In the data rows, the value 500 means zero.
Each row has a hidden score. How much does it go up from the first row of each pair to the second? 15 means little or no change, 30 a big rise and 0 a big fall. The score is a weighted sum of the row's numbers plus the product of two more (or one squared), each taken from its middle value.
(372, 463, 645, 335, 528, 447, 638, 537, 569, 402)
(350, 514, 354, 542, 465, 739, 663, 580, 454, 439) -> 14
(519, 446, 488, 580, 570, 561, 465, 467, 121, 467)
(548, 514, 451, 499, 440, 483, 539, 399, 513, 491) -> 15
(481, 479, 550, 496, 516, 488, 378, 571, 477, 635)
(589, 731, 347, 499, 411, 350, 482, 341, 592, 592) -> 5
(534, 578, 401, 364, 500, 487, 458, 416, 576, 537)
(415, 394, 550, 646, 584, 597, 412, 611, 375, 530) -> 15
(398, 384, 174, 537, 643, 563, 711, 598, 572, 931)
(570, 492, 510, 269, 543, 468, 550, 384, 420, 506) -> 14
(519, 447, 653, 471, 612, 414, 406, 565, 585, 189)
(430, 502, 575, 467, 572, 440, 434, 594, 682, 140) -> 19
(658, 778, 498, 506, 405, 437, 369, 353, 545, 464)
(670, 425, 580, 428, 434, 254, 629, 481, 330, 577) -> 23
(553, 593, 538, 427, 506, 503, 513, 383, 512, 386)
(418, 346, 393, 602, 551, 446, 481, 565, 401, 448) -> 20
(560, 491, 478, 482, 492, 503, 406, 361, 454, 642)
(189, 310, 624, 588, 524, 542, 517, 741, 583, 391) -> 21
(714, 493, 641, 552, 493, 445, 572, 477, 393, 570)
(483, 526, 430, 497, 402, 502, 554, 377, 542, 447) -> 17
(378, 293, 378, 492, 495, 484, 622, 533, 339, 397)
(492, 443, 593, 479, 527, 434, 401, 555, 447, 674) -> 14
(425, 395, 600, 555, 555, 482, 505, 567, 423, 418)
(470, 672, 0, 566, 755, 569, 597, 548, 673, 777) -> 8
(568, 248, 370, 497, 646, 500, 462, 625, 368, 606)
(386, 442, 510, 408, 585, 282, 379, 572, 338, 447) -> 15
(523, 264, 349, 495, 620, 500, 486, 625, 409, 585)
(561, 406, 540, 440, 539, 538, 543, 585, 445, 557) -> 14
(615, 532, 485, 490, 511, 326, 508, 410, 347, 546)
(525, 605, 121, 509, 524, 398, 346, 690, 644, 553) -> 17
(524, 408, 532, 440, 509, 548, 562, 562, 458, 527)
(593, 653, 605, 403, 454, 514, 502, 580, 720, 730) -> 20
(603, 694, 344, 406, 491, 751, 557, 384, 433, 607)
(534, 539, 512, 332, 487, 550, 463, 410, 759, 604) -> 20
(458, 459, 456, 556, 566, 541, 479, 489, 160, 468)
(472, 490, 597, 473, 595, 438, 410, 598, 651, 161) -> 16
(347, 549, 646, 601, 600, 500, 284, 662, 563, 339)
(592, 511, 221, 477, 465, 226, 577, 484, 389, 638) -> 14
(240, 273, 681, 598, 525, 530, 525, 698, 525, 405)
(607, 674, 442, 228, 507, 585, 432, 597, 577, 592) -> 16
(571, 485, 546, 673, 322, 229, 441, 438, 522, 605)
(337, 515, 339, 525, 473, 732, 667, 591, 456, 445) -> 18
(257, 516, 0, 635, 810, 149, 578, 481, 861, 899)
(405, 374, 608, 518, 495, 496, 571, 556, 673, 476) -> 25
(541, 535, 464, 281, 542, 500, 522, 425, 476, 484)
(554, 523, 472, 268, 560, 482, 520, 431, 456, 507) -> 15
(873, 620, 690, 308, 715, 633, 408, 522, 593, 387)
(636, 437, 573, 501, 514, 464, 393, 322, 381, 689) -> 16
(407, 382, 605, 521, 503, 482, 571, 577, 694, 491)
(531, 540, 583, 604, 467, 529, 545, 470, 404, 466) -> 9
(677, 768, 499, 494, 412, 428, 385, 350, 525, 476)
(582, 588, 558, 440, 508, 498, 516, 379, 504, 396) -> 17
(610, 470, 491, 744, 366, 364, 533, 461, 503, 462)
(571, 406, 530, 563, 475, 353, 603, 469, 251, 409) -> 16
(580, 676, 527, 288, 533, 531, 419, 271, 571, 531)
(588, 482, 652, 521, 459, 472, 530, 383, 425, 393) -> 14
(491, 545, 457, 667, 283, 260, 475, 473, 620, 556)
(596, 666, 372, 393, 489, 728, 570, 355, 402, 615) -> 14
(804, 494, 425, 384, 518, 585, 494, 153, 460, 518)
(582, 367, 591, 438, 546, 517, 537, 549, 391, 574) -> 18
(593, 478, 256, 469, 456, 216, 588, 439, 343, 636)
(642, 687, 412, 502, 428, 316, 484, 309, 531, 629) -> 12
(705, 602, 518, 426, 690, 561, 235, 546, 522, 556)
(421, 708, 475, 451, 516, 616, 441, 517, 448, 402) -> 13
(489, 432, 470, 709, 381, 389, 514, 586, 471, 563)
(278, 265, 710, 617, 538, 529, 503, 697, 508, 419) -> 20
(569, 472, 232, 590, 670, 384, 425, 585, 550, 797)
(703, 493, 639, 549, 487, 446, 576, 472, 395, 564) -> 17
(515, 462, 446, 551, 474, 376, 600, 531, 330, 389)
(550, 743, 330, 494, 390, 340, 512, 342, 629, 581) -> 13
(543, 494, 521, 655, 314, 210, 476, 452, 553, 610)
(540, 428, 523, 485, 467, 433, 575, 404, 500, 433) -> 17
(584, 243, 389, 502, 658, 480, 457, 634, 368, 629)
(389, 513, 715, 622, 597, 486, 281, 616, 516, 350) -> 12
(478, 244, 589, 543, 567, 606, 554, 708, 535, 382)
(628, 686, 417, 501, 431, 311, 471, 311, 533, 630) -> 5
(527, 664, 332, 492, 457, 689, 331, 512, 606, 607)
(707, 499, 635, 547, 498, 431, 578, 493, 411, 581) -> 16
(439, 459, 498, 634, 484, 612, 733, 485, 459, 315)
(339, 374, 523, 456, 616, 509, 568, 682, 406, 454) -> 21
(457, 712, 472, 457, 531, 624, 431, 531, 438, 411)
(402, 350, 391, 610, 537, 466, 471, 553, 404, 425) -> 18
(629, 643, 574, 291, 545, 510, 423, 246, 521, 556)
(618, 658, 390, 401, 490, 720, 575, 348, 394, 625) -> 15
(575, 392, 676, 431, 469, 435, 618, 607, 509, 602)
(650, 537, 571, 543, 470, 476, 584, 504, 458, 530) -> 8
(479, 533, 654, 533, 474, 522, 529, 417, 653, 475)
(458, 475, 591, 630, 485, 544, 500, 452, 393, 588) -> 17
(624, 670, 466, 389, 562, 605, 294, 750, 649, 646)
(462, 394, 572, 677, 579, 619, 402, 597, 362, 522) -> 7
(555, 330, 598, 524, 561, 651, 523, 536, 507, 528)
(345, 498, 597, 345, 500, 491, 647, 544, 610, 357) -> 16
(120, 428, 476, 712, 421, 544, 692, 739, 464, 358)
(616, 693, 406, 509, 410, 336, 477, 295, 539, 601) -> 8
(573, 444, 530, 370, 622, 548, 231, 353, 453, 583)
(236, 302, 644, 607, 526, 564, 505, 724, 551, 386) -> 18
(758, 502, 405, 367, 513, 570, 507, 165, 489, 517)
(532, 494, 641, 519, 438, 465, 540, 383, 464, 377) -> 11
(621, 477, 273, 480, 475, 204, 568, 457, 344, 660)
(508, 536, 381, 719, 346, 386, 552, 523, 611, 426) -> 17
(556, 510, 215, 466, 453, 218, 589, 477, 400, 630)
(364, 524, 511, 622, 442, 581, 523, 469, 475, 527) -> 16
(295, 413, 474, 467, 599, 557, 543, 701, 452, 409)
(441, 337, 414, 612, 565, 449, 453, 564, 379, 457) -> 13
(414, 429, 563, 573, 546, 529, 481, 584, 454, 384)
(504, 520, 437, 499, 403, 499, 564, 372, 532, 452) -> 18
(662, 540, 581, 555, 475, 472, 573, 512, 464, 538)
(429, 480, 496, 528, 536, 550, 504, 523, 500, 467) -> 16
(517, 483, 452, 655, 455, 472, 671, 435, 538, 386)
(432, 481, 476, 642, 490, 630, 708, 511, 483, 308) -> 15
(525, 584, 392, 370, 488, 508, 455, 407, 578, 516)
(458, 450, 512, 637, 488, 609, 731, 478, 443, 322) -> 11
(529, 438, 509, 484, 468, 439, 570, 414, 513, 429)
(374, 432, 506, 655, 563, 621, 416, 634, 436, 500) -> 14
(588, 545, 467, 487, 512, 331, 497, 425, 368, 539)
(416, 482, 565, 619, 460, 556, 524, 438, 408, 558) -> 16
